One vector is turned by the same rotation once a step. Each row is the vector after some number of steps, and that number follows the row.
The counts run from 0 to 426.
[128 132 149 111 112  99 136 107 122 125 125 126 175 120 183 118 150 116
 118 118 135  97 116 158 144 144 114 155 170 108 119  96 129  78 125 171
 124 112 115 122 136 158  88  87 112 133 138 129 142 167 123 120 145 213
 111  77 163 144 146 125 162 161 137 177 139 112 107 115 167  85  90]	363
[126 105 107 104 202 150 140 169 127 165 104 128 100 155 133 126 116 122
 101 156 133 101 151 178 121  74 148 151 157  89 105 182 125 136 140 170
 137 137 154 183 120 125 106 155  70 133 131 133 108 115 141  90 126 158
 127 163 133 136 162  96 101 122 145 125 147 117 110 116 129 172 129]	34
[164 122 148  30 101 113 140  90 129 158 105 125 121 128 158 173 120 151
  62  97 149 134 153 112 103  86 127 149 165 138 100 170 135  89 126 161
 143 126 132  96 131 118 100 128 134 157 114 131  79 102 175 105  91 116
 176 131 143 129 111 125 131 138 124 175 129 142 101 112 126 154 119]	77
[156 110  68 121 105  38 110 159 117 107 136 148 123  99 160  87 103 112
 139 164 130 148 115 106 110 118 127  83 154 113 108 126 123 129 154 113
  77  91 117 129 115  82 171 126 140 179 115 127 135 110 123 133 126 109
 126  81  87 137 137 130 133 124  71 123 162 144 107 132 145 103 106]	181
[120 144 121  77  91  69 102  99 114  91 144 150 124 107 170 100 109 110
 107 131 117 182 103  93 103 135 108 147  99 148 127  87 124 116 174  93
 120 132 182 122 117 150  87 115 134 151  70 126 146 105 100 131 162 169
 112  92 127  96 113 125 118 127 125 129 128 146 149 179 132 113 118]	170
[133 166 123 137 136 149 174 160 140 152 114 107 123 143 122 127 104 168
 116 178 119  93 133 160 166 131 164 157 122  85 146 149  98 146 105 183
 146  86 137 160 136 163 125 116 142  81 129 113 149 134 118 106 160 135
 157 156 177 171 149  85 103 121 114 116 136 124 119 143 107 190 116]	294
[116 151 102 105 100 149 135 149  83 122 134 148 140 106  73 103 176 110
 113 132 139 142 107 118 129 124 135 106 146 134  99 202 114 129 137 151
  84 163 132 172 163 133 111 146 122 159 134 133  92 109 108  91  85  94
 132 129 133 166 163  63 130 111 150 185 135  95 136 137  89 148 107]	236
[137 153 147 122 109 133  81  98  85 115 133 143 146  78 113  98 155 113
 136 119  98 141 101 140 118 111 124 122 119 109 143 130 135 175 133 139
 142 124  89 159 101 115  56 113 142  59 198 111 122  85 149 124 104  86
 150 154 121 168 140  78 112  86 133 141 141 119 109 165 100 112 149]	216
[116  91 112 163 171 174 105 139 143 133 140 103 141 169 129 133  90  98
 183 145  72  86 149 165 121 105 156 166 104  95 154 108 163 147 125 130
 114 121 148 129 135 165 146 126  94  90 160 131 165 165 146 138 170 187
 149 147 161 132 156 140 130 116 132  85 156 138 127 108 149  97 137]	27
[147  84 130 116 125  99 119 133 124 123 136 151  91  92 150 132  94 164
 114 136 122 124 159 167 102  73 123 128 173  92 117 138 159 142 157 109
 135 128 136 124 127  98  90  83 143 172  78 153 161 137 131  91 150 135
 105 108 136 105 168 152  97 140 146 151 148 162  70 112 132  89 127]	96
[107 173 107  90  90 113 150 142  88 135 135 128 159 111  77  81 171 122
 118 134 150 122 128 125 126 135 135  87 170 140 111 218 105 137 118 138
 105 132 128 161 154 121 118 157 132 151 144 130  86 106 134  85  87  87
 147 123 101 165 154  75 131 119 142 154 141 111 109 155  93 153 110]	237
[139 184 177 100  53 118 121 121  89  77 143 140 181 137 121 102 148 109
 140  87 107 132 124 120 139  97  84 113 139 164  97 119 134 121 150 108
  60 131 138 103 129 178 128 148 160  82 157 141 132 122 141 171 109 141
 120 123 121 153 112 103 164  68 161 153 111  95 134 144 118 127 122]	247
[133  91 104 173 162 172 110 140 136 135 123  96 143 158 142 127 105  90
 150 132  98  78 143 181 100 109 135 161 125  79 152 100 144 131 105 141
 155 115 128 139 117 131 124 132  79  83 170 127 154 154 166 143 157 184
 127 145 129 158 146 121 140 120 135  59 141 116 120 125 152 112 156]	26
[144 149 147  79  94  75 102 115 117  86 144 156 167  85 144 137  95 145
  87 104 151 122 112 131  84 119  99 110 113 168 127 147 148 112  82 113
 101  95 132 112 129 152 137 144 124 117 110 103  91  87 109 106 104 159
 136 118 130 117 109  64 123 166 143 139 198 140 172 131 127 151  97]	162
[170 165 181  87 143 166  95 109 164 167 130 140 137 158 122 146 132 139
 126  93 123  93 139 142 112  64  99 113 142 140 102 140 137 120 108 119
  97 151 129 100 119 170 124 136 133  81 154 153 143 111 171 113 116 154
 177 145 151  82 151 130 122 117 172 135 139 137 139 123 101 153 177]	409
[149 125 113 115 114  56 155  97 165 133 163 121 157 161 149 139 134 142
 119 136 131  92 123  88 145 123 173 152 118 146 115 160  97  77 138 149
  67 114 138 116 153 131 156 123 104 162 158 143  70 149 173 142  71 172
 144 120 151 152 122 159 121 145 111 154 100 141 101 124 134 142  88]	340
[140 109  98 126 125 109 116 140 124 129 119 119 122  93 110  99  98 116
 151 163  91 166 138 132 102 156 170 119 143  88 181 171 126 171 142 125
 178  99 140 142 135 101 113 114 153 146 118  97 119 109 107 105 131  82
 133 121  91 162 164 108 103 135 102 104 191 163  74 128 119 115 129]	197
[146 123 114 116 187 107 127 138 134 118 125 138 121 103 132 112 103 150
  90 146 125  84 152 188 141  89 163 124 192 104 123  87 125 102 133 156
 124  67  93 165  93 117 120 141  93  99 170 148 132 124 196 134 112 133
 123 139 124 159 147 136 128 112 133  95 123 133  76 102 165  86 129]	22
[108 124 125 131 121 155 158 140  89 103 129 138 173 133 113  86 111  52
 148 115  82 130 136 173  95 159 110 135 112 135 142 158 135 162 136 111
 158 173 151 156 129 137  73 157 125 141 154 129 145  98 116 141 143 121
  94 172  77 149 117  67 132  92 167  99 141 136 138 146  96 119 148]	228
[133 119  93 106 160 130 140 121 135  99 107 146 113 157 163 112 106 140
 108 145 116 173 122 140 142 116 154 163 149  86 106  70  97  73 190 162
 160 141 150 164 128 128 101 111  93 128 118 163 178 166 152 166 154 156
 115 125 133 145 124 141 162 105 130 121  90 114 106 128 157 119 117]	9
[136 165 128 114 145 105 128 110 157 146 104 121 120 103 168 104 134  99
 155 170  76 141 114 103 136 149 160 134 107 116 149 170  81 112 154 133
 142 125 112 136 125 143 142 139 161 109 169 145 137 100 132 147 165 127
 155 167  68 157 121 122 150  86  99 109 165 151 128 138  79 183 151]	209
[147 139  83 152 119 122 177 174 140 113  98 100 159 132 138 119  82 129
 117 173 137 113 126 161 122 112 176 117 174 113 138 134 115 130 115 161
 114  57 106 132 144 106 160 148 128 120 149 126 184 114 172 118 124  94
 165 141 103 194 127 131 157  92  98  78 147 120 103  93 152 137 116]	282
[121 148 113 161 143  94 118 144 133  99 170 150 148  75 111  93 122 107
 179 163  95  93 127 131 162 142 166 123 102 136 141 181 116 129 115  98
  53 102  96 142 135 159 163 132 166 137 177 165 103 135 111 134 114 123
 109 142 122 155 144 109 135 108 116 143 175 147 119 110  86 135  97]	222
[130 175 115 108 147 104  73 166  86 108  73 148  83  72 170 111 125 127
  98 146 118 165 130 135 130 133 130 105 137 117  99 129  98 126 141 153
  97  95 119 152 116 145 116 116 179 115 132 124 123 114  58 123 164 113
 120 133 134 142 144  92 126 120 108 177 176 152 131 144 107 132  86]	192
[110 162  97 137  54 148 145 135  93  95 117  92 207 137  88 116 133 138
 115 108 140 132 127 151 116 176 133 115 151 128 149 145 130 131  65 147
 141  76 137 109 147 150 124 111 150  94 160  96 146 146 114 142 131 123
 122 138 153 180 120  92 170 129 147 112 147 147 115 134 152  98 100]	261
[132  99 133  69 167 178 147 122 174 173 133 171 121 118 104 129 120 133
 101 118 141 106 132 152  96  84 148 124 198  98 104 186 156 103 117 134
 144 146 119 120 157 111  99 127  98 175 131 148 140 147 155  95  71 118
 140 150 134 143 149 113 126 168 147 157 168 122 119  92 116 137 140]	398
[118 162 125 130  48 114 155 131 131  72 148 119 189 145 127 130 112 154
 119 133 119 126 115 117 136 156 162 141 104 142 160 155 112 105  89 129
 126  83 138  93 176 184 172 102 185 113 115 106 154 179 114 153 128 159
 121 119 158 168  97 109 168 114 137 138 153 139 133 129 117 153  94]	263
[113 159 179 143 138 177 124 172  96 107 125 110 137 147  99 124  99 127
 125 154 127 133 150 175 151  83 134 127 141 120 126 118 145 161 147 142
  82  96 156 169 133 174  92 132 138  70 125 125 175 127 119 102 162 142
 162 142 179 163 152  80 134  93 150 114 164 114 119 119 151 131 123]	291
[160 127  94 125 140 122 127 139 115 178  94  82 105 123 189 156  86 112
 102 116 127  87 155 164 114 117 129 149 150 142 122 149 110 119  94 158
 127 122 118  77 114 154 111 129 181 145 131 150 134 110 113 122 204 143
 166 138 150 101 148 158 142 139 110 137 138 172 109 111 105 139 125]	91
[110 113 138  93 139 199 102 131 125 114 111 115 136 170 101 134 113 118
 101 137 107 171 132 111 130  77 142 140 162 105 114  73 126 111 184 132
 113 126 157 138 143 137  78 138  90  94 110 137 176 146 149 121 131 126
 162 123 174 139 136 126 147  96 125 126 113 109 105 100 160  76 147]	12
[131 154  81 175 124 125 104 140 126 133 139 125 165  76 101  98 144  96
 191 154  99  78 119 146 141 143 164 119 102 121 145 190 118 155  82 134
  89 132  93 146 139 132 152 136 144 118 186 121 121 129 106 137 125 115
 146 150 108 159 159 107 129 116 105 134 165 135 129 117  77 136 108]	221
[134  72 132 108 112 107 145 122 130 113 140 116 192 193 145 134 116  83
 126 106 121 141 163 153 112  85 110 123 172 160 106 121 147  97 170 128
  87 113 138 115 140 107 107 150  93 155 153 140 117 114 190 153  93 173
 127 135  94 144 123 152 139 110 143 107 106 139  93  99 179  95 115]	344
[115 123 107 136 169 215 100 140 140 177 109 110 111 161 123 131 112 106
 137 118  91 104 130 180 102 130 147 165 140  89 141 117 139 163  99 142
 169 166 159 123 126 131  81  86 147 117 129 119 155 161 116 128 192 143
 124 159 170 113 181 155 107 147 141 136 139 151  97 124 115  98 135]	391
[138 125 119  67 135 135 174 126 142 201 112 106  85 138 177 138 105 104
  86 152  86 122 128 116 134 149 141 184 144 113 129 120  99  96 134 163
 148 145 137  96 126 148  95 123 159 176 120 154 133 118 148 148 171 122
 160 146 157 130 115 159 144 137  96 144  71 139  86 113 128 136 126]	370
[156 118 103  82 130 159 136 123 148 170 123 145  88 124 146 103 115  97
 112 108  77 136 113 140  90 137 110 138 161  76 129 104 139 137 124 132
 183 159 132 131 112 103  92 125 146 135 108 142 184 116 155 116 188 114
 165 136  97 101 162 149 136  95 126  86 121 129  91 139 106 141 203]	111
[114 121 112 165 133 165 111 179  85  71 132 137 143 140 148 114  92 121
 124 142 125 131 115 181 127  84 117 140 139  97  97  83 135 156 155 147
 112 137 133 187 120 144  86 116 111  94 138 133 193 160 126 142 166 145
 104 157 164 167 139  96 149  90 134 126 115  93 118 133 154  94 107]	289
[124 181  92 135  83 127 104 143 117  79 127 120 166  99 117 129 148 167
  94 152 147 138  91 106 163 113 160 123 154 112 121  97 106 101 135 153
  88  94 104 154 142 119 101 112 134  91 155 149 151 156 141 123 134 108
 172 114 200 166 128 120 152  99 108 150 115 106 111 126 140 108  87]	277
[150  82 154  98  98  75 177 142 123 144 118 110 124 151 161 153  89 145
  95 130 124 107 164 191 115  91 128 153 159 139 150 163 138 145 142 160
 140  81 139  98 119 131 118 108 134 145 111 104  96 106 172 103 119 154
 154 149 156 167 125 124  86 135 143 155 130 134  84 111 160 151  99]	356
[148 162  41 103 166 172 109 128 162 166 133 146  95 111 109 107 123 134
 119 130 123 115 128 115  99 139 162 134 122 113 115 184 113 133  89 121
 140 189 163 129 144 121 125 124 150 175 108 123 114 138  96 108 124 108
 141 147 137  80 183 116 106 168 126 117 153 155 145 144  59 161 138]	135
[ 90 114  78 119 183 125 130 136 114 104 149 122 158 192 108 118 100  84
 128 144  95 131 153 133 147 128 155 180 112 145 118 135 103  98 176 128
 110 176 217 162 125 143  96 130  91 167 135 137  97 151 120 169 122 152
  96 169 146 127 150 141 115 140 141 119  83 156 125 139 135 110  86]	329
[ 99 143  81  94 160 117 171 144 166 153  87 102 136 150 122 125 104 125
 112 166 120 129 151 152 150 169 188 138 174 115 162 117  89  68 123 157
 152  90 153 124 149 156 152 136 125 129 115 149 149 159 154 150 164 155
 132 137 132 156 132 159 174 144 115  92 118 165 113 115 162 121 114]	6
[145 110 128  92 158 106 102 101 101 121 148 138 100 154 119 133 120  90
 114  98  98 104 149 145 135  80  96 161 134 132  78 103 128 108 157 141
 100 158 153 127  78 141  73 146 115 120 153 133  63 113 168 148 104 154
 117 155 157  90 148 147  87 118 141 161  69 122 109 162 134  88 140]	53
[156 176 175  91 159 165  86 120 145 164 122 136 138 154 119 130 159 113
 122 106 149  87 137 145 123  79 105 103 158 127  95 107 131 108 111 116
  94 164 137 108 120 143 110 131 137  86 170 176 160 109 162 114 126 168
 147 119 142  73 176 140 146 115 164 130 160 131 145 126 113 119 155]	408
[143 159  99  83  56  82 126 134 144 149 120  97 123 109 152 132 127 121
 112 155 127 140  90  53 114 149 149 100 134 129 152 144  98 133  92 136
 105  73 137 107 137 137 157 127 167 106 117  95 112  99 117 104 146 122
 201  82 145 122 126 124 117 125  87 134 163 154 123 150 122 150 108]	177
[137  85 131  82 119 156 122 122  98 128 134 137 121  63 112 139  97 136
  87 117 126 124 136 164  83 107 111 141 190 114 138 105 180 152 111 129
 170 114 127 127 120 113  50  99 147 150 109 126 143 116 133  91 151 120
 138 115 162  98 162 105 120 170 141 147 153 146  92 102 148  57 153]	98
[133 153  89 144  77  85  53 112 100  92 141 110 171  96 130 112 136 137
 118 115 186 100 103 132 104 115 117  97 145 140 111 140 130 136  74 106
  90 108 135 135 116 133 107 123 127 115 124 111 101 104  93  89 119 166
 123 100 149 101 163  99 119 172 137 135 190 152 155 157 141 108  83]	160
[114 151  96 154  72 132 131 138 128  92 156  91 163 145  84 126 118 144
 143 168 117 170 104  83 142 108 183 140 133 111 158 122 117 138 154 118
  89 113 157 134 163 138 104  89 163 114 120 138 171 159 128 116 153 103
 168 108 201 137 145 166 147  91 106 126  97 139  90 134 128 102 107]	275
